A state moves one step at a time under one of 3 hidden systems, and each row is a state written as 32 numbers. Each run below is a few steps of one system.
In the rows, 128 means zero.
q849, path 1:
[[ 80  97 143 148  73 169 100  88 173 106 142  94 112 131  99 151 124 140
  126 111 118 117 127 119  97 117 175 161 211  72 186 149]
 [124  86 132 127 116 177 142 109 165 132 178 119 117 171 151 107 103 141
  100 115  98 138 169 106 142  85 163 173 170  66 166 151]
 [151 106 118 129 177 152 176 150 142 151 175 166 132 161 184  91 111 127
   98 136 103 142 192 100 177  90 131 144 106  97 127 136]
 [149 133 101 122 174 113 160 168 118 145 133 185 153 135 176 106 141 125
  117 153 125 137 149 106 180 130 113 115  58 144 106 125]
 [122 154 100 146 145  99 138 154 106 126 100 176 164 100 145 136 158 126
  136 158 152 130 104 132 148 161 103  91  61 174 103 116]]
q406, path 2:
[[ 48 104 145 162 100 134 103  92 116  97  99  71  86 100 102 154 114 134
  144 137 154 126 131 131  93 135 104 124 167 173 134 137]
 [ 64 122 126 170  73 170  98  86 124  92 130  97 105 103 105 149 130 136
  126 138 117 138 117 155  94 117 117 139 191 115 153 138]
 [ 81 113 105 176  80 183 120 105 137  96 149 146 137 110 136 140 146 133
   97 152 101 138 118 140 122 111 136 136 172  75 165 144]
 [ 86 109  91 178 114 171 134 126 153 110 155 179 153 113 173 130 164 146
   93 164 107 145 146 120 160 117 138 125 132  84 152 140]
 [ 72 112  91 176 139 149 144 137 147 114 136 182 154 108 191 132 149 145
  112 170 128 149 161  94 174 127 125 115  99 128 137 139]]
q849, path 3 (5 x 32):
[[142 105 101 136 157 179 166 146 146 143 186 188 148 158 199  90 132 134
   78 141  81 155 189 107 192  75 139 150 104  72 141 147]
 [134 129  86 143 175 142 168 167 111 134 148 202 158 130 203 102 148 127
   98 164 114 160 165 120 198 111 100 113  48 136 100 133]
 [107 147  87 159 161 106 150 154  99 118 107 191 162 100 169 132 166 128
  129 177 143 145 122 133 162 153  79  83  53 180  92 121]
 [ 59 146 107 179 117 113 112 124 114 101  79 148 148  68 130 164 167 133
  148 168 166 133  97 132 122 170  97  78 107 182 123 120]
 [ 33 111 127 185  92 131  98  99 142  91  93 114 132  77 117 183 151 142
  139 154 154 123 119 111 105 155 130 111 159 148 151 135]]
q736, path 4:
[[173 173  97 122 125 115 134 156  98 138 120 194 174 108 131 116 169 119
  126 145 115 135  75 170 146 148  98 105  71 123  99 106]
 [184 150 105 106 124 138 140 143  88 135 152 159 145 136 122  90 145 113
  105 122  84 141 100 186 136 104  96 134 108  91 111 117]
 [164 124 131 110 113 160 133 117 113 134 173 113 111 160 111  97 107 122
  106 105  86 141 134 167 120  90 121 162 166  88 133 132]
 [126 101 146 118 115 157 128 109 141 135 153  82  94 154 119 115  95 134
  124  96 106 127 160 124 111  98 150 168 184  99 149 139]
 [ 99  95 152 125 135 133 131 108 161 130 133  85 102 134 129 139 106 141
  134 111 139 121 161  92 116 122 159 153 171 132 153 141]]
q736, path 5:
[[ 50  78 124 174 166 135 144 132 183 128 123 143 127 119 200 155 124 154
  129 160 161 129 204  39 175 132 163 122 123 142 159 149]
 [ 46 103  95 189 152 130 142 139 132 101 110 165 146  89 186 150 147 142
  129 187 155 145 168  88 175 140 102  88  78 186 126 138]
 [ 63 143  84 188 118 135 125 134  89  90 103 168 153  76 151 143 165 125
  125 188 138 153 100 157 140 144  66  90  90 178 104 125]
 [ 96 159  93 164  81 147 103 117  86  91 113 166 157  89 115 136 173 118
  110 157 114 140  58 198 111 142  82 100 118 120 116 122]
 [137 151 106 144  68 162 103 115 117 107 136 159 163 103 106 138 169 119
  110 133  88 131  68 177 102 124 125 132 155  67 148 127]]
q406, path 6 (5 x 32):
[[ 43 134 110 184  64 135  90 103 144  81  88 144 157  60 100 190 185 137
  136 164 136 124  69 141  93 167 135  96 156 115 160 131]
 [ 42 106 115 181  79 156 103 102 191  94 117 153 158  82 149 186 179 154
  123 153 136 118 117  97 122 147 185 123 167  86 195 151]
 [ 32  78 112 192 122 173 130 113 192 106 137 143 132 108 185 171 141 154
  112 157 138 130 178  58 156 127 177 125 155  96 186 155]
 [ 24  69 112 194 151 175 145 118 165 100 145 133 107 119 198 140 115 144
  110 172 139 153 212  74 169 105 131 132 148 133 159 161]
 [ 21  88 107 207 138 176 139 117 119  87 128 126 101 106 180 135 113 137
  108 181 146 159 179 111 158 106  74 115 134 173 126 150]]

Which system made each of these runs?
path 7, 6 rows:
[[141 104 146 105 135 151 138 110 109 130 152  79  76 161 114 101  78 118
  119 102 106 137 158 145 114  87 107 167 172 124 128 135]
 [174 114 157  91 167 116 149 136 120 154 143  86  92 168 128  98  81 117
  131 102 124 127 172 118 136 103 119 157 132 151 112 128]
 [184 140 145  80 165  83 142 153 118 163 124 113 120 154 127 109 100 115
  149 104 142 116 144 114 130 133 134 137 104 155 106 122]
 [185 153 145  81 143  81 128 146 114 159 107 130 140 134 101 125 133 117
  148 108 142 112  97 131 116 151 136 122 100 147 113 111]
 [174 163 136  92 115 102 112 127 114 139 110 116 137 127  79 129 141 114
  142 103 119 114  70 165  97 147 125 129 129 131 111 114]
 [160 145 137 101 103 132 112 115 106 130 137 100 115 138  82 115 125 113
  134 100 105 123  85 177  92 121 119 144 159 114 118 119]]

q849
path 8 (6 x 32):
[[218 139 137  74 115 140 133 128 145 158 176 139 148 170 102  94 125 126
  111  82  84 116 118 137 123 105 188 168 145  43 152 126]
 [179  96 143  86 149 154 150 128 160 160 182 123 109 187 145  94  89 134
  108  95 101 130 185  92 148  81 176 180 147  78 150 142]
 [118  86 145 130 172 150 158 129 150 147 161  91  87 168 161 105  73 141
  125 119 132 136 216  79 155  93 138 164 152 134 135 145]
 [ 72 100 146 150 158 131 132 124 130 122 118  86  82 136 153 135  91 137
  138 141 164 134 187  91 141 122 103 125 127 194 116 141]
 [ 71 127 133 151 135 106 120 127 109 113  85 103 107 100 120 150 125 127
  150 149 164 135 125 124 119 151  95 103 124 201 110 123]
 [108 155 130 135 115  88 109 127 110 115  80 132 145  86 102 160 152 119
  151 138 156 121  82 145 107 169 103  88 106 170 114 111]]

q736
path 9 (6 x 32):
[[ 58 104 129 163 132 135 125 119 136 109 112 110 105 111 143 148 111 137
  136 149 157 133 158 100 129 132 107 117 137 170 131 137]
 [ 77 104 136 149 144 121 132 121 162 124 111 113 122 116 142 156 119 142
  140 135 155 122 165  74 133 139 152 124 147 153 154 140]
 [103 109 134 139 138 125 132 130 170 136 125 145 144 123 149 157 140 143
  138 128 143 113 149  77 135 143 178 135 129 120 162 132]
 [116 126 113 136 128 127 134 130 168 125 134 165 164 119 151 142 159 139
  121 136 124 126 130  94 147 138 173 128 122  95 159 134]
 [124 131 103 151 124 144 134 136 153 128 141 178 168 115 154 135 162 144
  110 150 110 139 128 121 155 127 143 125 122  89 150 136]
 [104 125  99 162 127 156 142 137 127 113 144 176 153 109 161 126 156 131
  105 160 113 144 127 132 158 123 120 119 117 106 133 133]]

q849
path 10:
[[162 132 185  86  96 102  97 102 142 142 123  58  95 143  52 133  95 123
  149  74 135  96  89 136  61 145 167 155 200 109 150 117]
 [204 132 169  74 107 130 117 111 137 155 159  82 102 171  71 104  95 122
  125  63 101 109 121 149  86 101 172 172 186  62 151 123]
 [229 132 144  63 135 126 146 136 114 169 178 108 106 188 102  77  94 110
  116  78  85 126 138 156 126  85 142 180 145  80 120 119]
 [238 149 139  64 155 117 151 155  81 168 155 122 112 174 110  64 101 106
  121  96  96 138 122 176 136 100 101 153 102 120  89 105]
 [215 169 139  70 158  89 139 149  66 162 128 112 117 153  90  76 112  94
  137 105 113 130 104 178 120 126  76 137  91 170  66 102]
 [190 167 149  76 136  84 122 134  60 145 102  90 107 134  66 100 108 103
  152 101 132 119  85 189  96 139  77 125 116 181  72 108]]

q849
path 11, 6 rows:
[[ 93 100 137 142 158 119 141 134 166 136 118 132 124 127 163 146 120 140
  134 135 157 118 175  60 144 141 154 127 132 144 147 131]
 [ 85  97 143 142 148 133 135 117 134 124 128  97  91 130 145 134  95 136
  136 128 152 129 170  98 129 123 115 132 152 168 134 140]
 [ 85 111 134 144 121 150 125 109 107 106 126  84  88 128 121 124  95 123
  135 137 133 140 150 139 112 114  98 139 156 154 119 136]
 [ 98 127 119 146  96 157 120 110 105 101 132 116 115 116 114 127 127 124
  121 145 120 142 111 168 111 112  97 131 153 132 125 133]
 [109 131 105 157 102 151 122 124 122 101 135 153 145 105 131 127 149 119
  108 148 101 137 100 156 126 120 113 124 136 100 136 129]
 [111 130 101 153 118 144 126 132 143 117 136 174 162 106 149 139 159 134
  109 155 122 127 119 125 145 136 131 123 120 100 144 128]]

q406
path 12:
[[ 83 140  74 185 108 152 132 136 153 106 136 215 193  76 169 153 198 149
  114 181 116 143 105 121 158 148 140 104  96  90 154 132]
 [ 97 135  62 178 106 178 138 131 130 106 160 213 183  97 173 126 189 137
   93 174  84 153 114 148 162 111 117 122 118  67 142 136]
 [ 87 124  77 181  94 203 137 114 128  93 168 178 159 118 161 112 166 135
   75 163  73 160 121 157 149  89 104 128 144  50 149 142]
 [ 65  98  97 189  75 212 118 102 140  82 169 143 133 111 147 124 145 135
   81 156  83 156 132 154 132  89 124 140 181  59 168 154]
 [ 45  90 102 192  65 205 113  92 170  86 155 132 130 109 150 151 148 142
   97 159 107 140 136 124 123 105 147 140 190  63 182 156]
 [ 31  86 105 198  75 189 106  93 187  89 142 151 146  99 162 176 163 155
  108 158 123 135 140 100 133 129 172 127 175  70 195 152]]

q736
path 13, 6 rows:
[[172 155 109 112 156  76 139 164 143 147 110 211 192 114 156 139 176 140
  141 134 143 120 106  94 164 170 154  90  47 139 124 109]
 [186 153  98 114 164 122 163 169 100 151 147 199 166 139 161  89 149 120
  107 145 101 146 125 147 173 114 102 122  54 123  93 117]
 [159 137 115 118 142 157 153 146  84 124 163 136 112 156 137  71 108 112
   99 130  91 156 133 182 141  84  68 140 111 117  89 127]
 [137 119 137 120 118 159 128 114  94 124 148  72  83 148 110  90  86 104
  114 112 103 148 137 175 104  84  88 159 165 121 112 134]
 [113 115 162 122 105 135 114  96 131 126 126  59  78 136  86 131  90 129
  134 103 129 118 132 134  81 117 130 154 196 129 147 135]
 [107 115 159 111 125 103 112 109 158 138 115  85 112 120  99 160 114 139
  157 103 153 106 132  92 104 153 174 142 173 133 158 128]]

q736
